In the rows, zero is written as 128.
A single turn carries every row of the set below to another of its rows. Some are shown first; where does it send the rows asked next?
gibad: [126 114  97 138 116 115 122 132 153 133 123 148 122 115 154 106 136 116]
Fek: [141 137 112 154 130  80 139 108 141 135 107 166 143 122 145 152 135 127]
mufi: [127 127 135 106 124 125 130  99 126 118 116 161 130 126 136 167 145 135]
fesek: [139 114 109 146 125  75 126 106 151 131 101 149 142 130 159 142 130 131]
kerag: [148 120 130 103 115 137 129 119 124 129 111 159 119 129 140 148 142 127]
rar: [141 122 105 144 118 150 139 106 136 121 145 166 154 125 137 134 159 144]
pef: [144 122 101 147 108 144 147  98 125 118 139 170 149 128 132 133 156 135]
Linev: [144 130 138 102 116 127 142 110 129 126 111 170 126 134 149 151 145 128]
Tumiv: [136 125 111 153 130  74 139 110 147 128 105 161 135 126 141 144 128 129]
vot: [142 101 129 163 103 103 117 111 129 124 136 134 146 120 151 124 151 151]
Gokam: [143 131 135  97 106 130 137 107 127 136 120 159 126 126 138 151 154 130]
zuv: [108  98 115 120 114 103 154  97 141 128 121 139 151 135 121 130 142 144]
bubog: [131 126 124  99 110 137 145 119 128 135 116 150 120 122 139 151 150 126]
kub: [150 130 110 147 130  79 138 106 138 123 100 163 136 143 138 141 137 130]
kinu: [139 125 101 145 104 142 144  98 131 107 144 166 150 122 137 134 153 141]
poro: [143 130 110 157 120  74 142  97 138 138 107 159 136 130 138 145 140 136]
zasap: [146  95 133 153 104 105 111 117 125 131 139 139 144 121 147 130 155 147]
nipo: [115  95 114 122 118 105 156  90 135 129 120 140 155 136 123 137 153 140]
ritu: [130 124 119 155 135  73 129  94 141 124 110 159 139 132 157 129 144 138]
Dor: [113 124 113 138 116 132 127 133 143 127 130 153 129  99 166 115 144 130]
kaz: [142 122  99 148 117 147 148 101 134 116 137 172 150 127 140 136 160 142]
dop: [123 117 105 144 125 137 112 134 132 139 120 162 122 112 157 117 139 127]
zukim: [131 133 126  99 122 123 135 115 128 117 109 167 139 145 138 152 149 124]
kofa: [118 117 110 137 119 124 111 127 143 134 132 158 114 114 155 111 142 114]
Sitib: [138  97 128 163 104 105 119 117 127 134 137 134 146 129 148 128 152 151]
Deki: [111 126 103 144 117 125 129 133 150 137 125 166 128 102 153 115 139 129]
Rel: [139 133 146 101 114 125 134 113 127 139 115 160 127 133 154 146 145 129]
Tad: [117 127 100 143 109 120 120 125 145 144 136 152 118 113 148 105 146 121]
kes: [151  97 129 154  98 106 118 116 122 134 139 137 145 115 142 124 148 143]
sadi: [113 100 121 121 115 102 152  88 133 119 118 138 151 133 122 134 148 142]
mel: [122 123 135  98 113 123 122 107 130 127 118 163 124 129 134 158 151 124]
leb: [131 128  95 149 123 113 126 125 149 140 131 153 126 114 157 103 152 122]
Badab: [106 123 102 139 121 119 118 118 144 142 130 154 117 118 155 114 141 109]
dib: [136 122 105 143 118 153 142 101 134 114 139 164 149 116 136 130 155 144]
fetid: [147 131 120 146 127  78 131  98 134 136 108 151 129 143 134 151 140 140]
Raziz: [144 126 122 151 122  78 131  95 143 132 105 169 137 136 161 139 144 140]
pepus: [116  97 115 119 113 104 152  84 136 125 125 142 149 126 120 127 139 146]
Vivuk: [119 102 113 121 108 102 156  92 140 128 125 138 153 138 120 123 137 139]
Sapo: [143  99 133 157 100 101 119 113 116 127 137 142 144 116 144 120 154 149]

kerag -> gibad
rar -> Sitib
ritu -> mufi
Where do these go?
vot -> sadi
zukim -> dop
Linev -> kofa
pepus -> kinu
Vivuk -> pef
fetid -> bubog
Rel -> Badab
zuv -> kaz
Deki -> Raziz
Gokam -> Tad

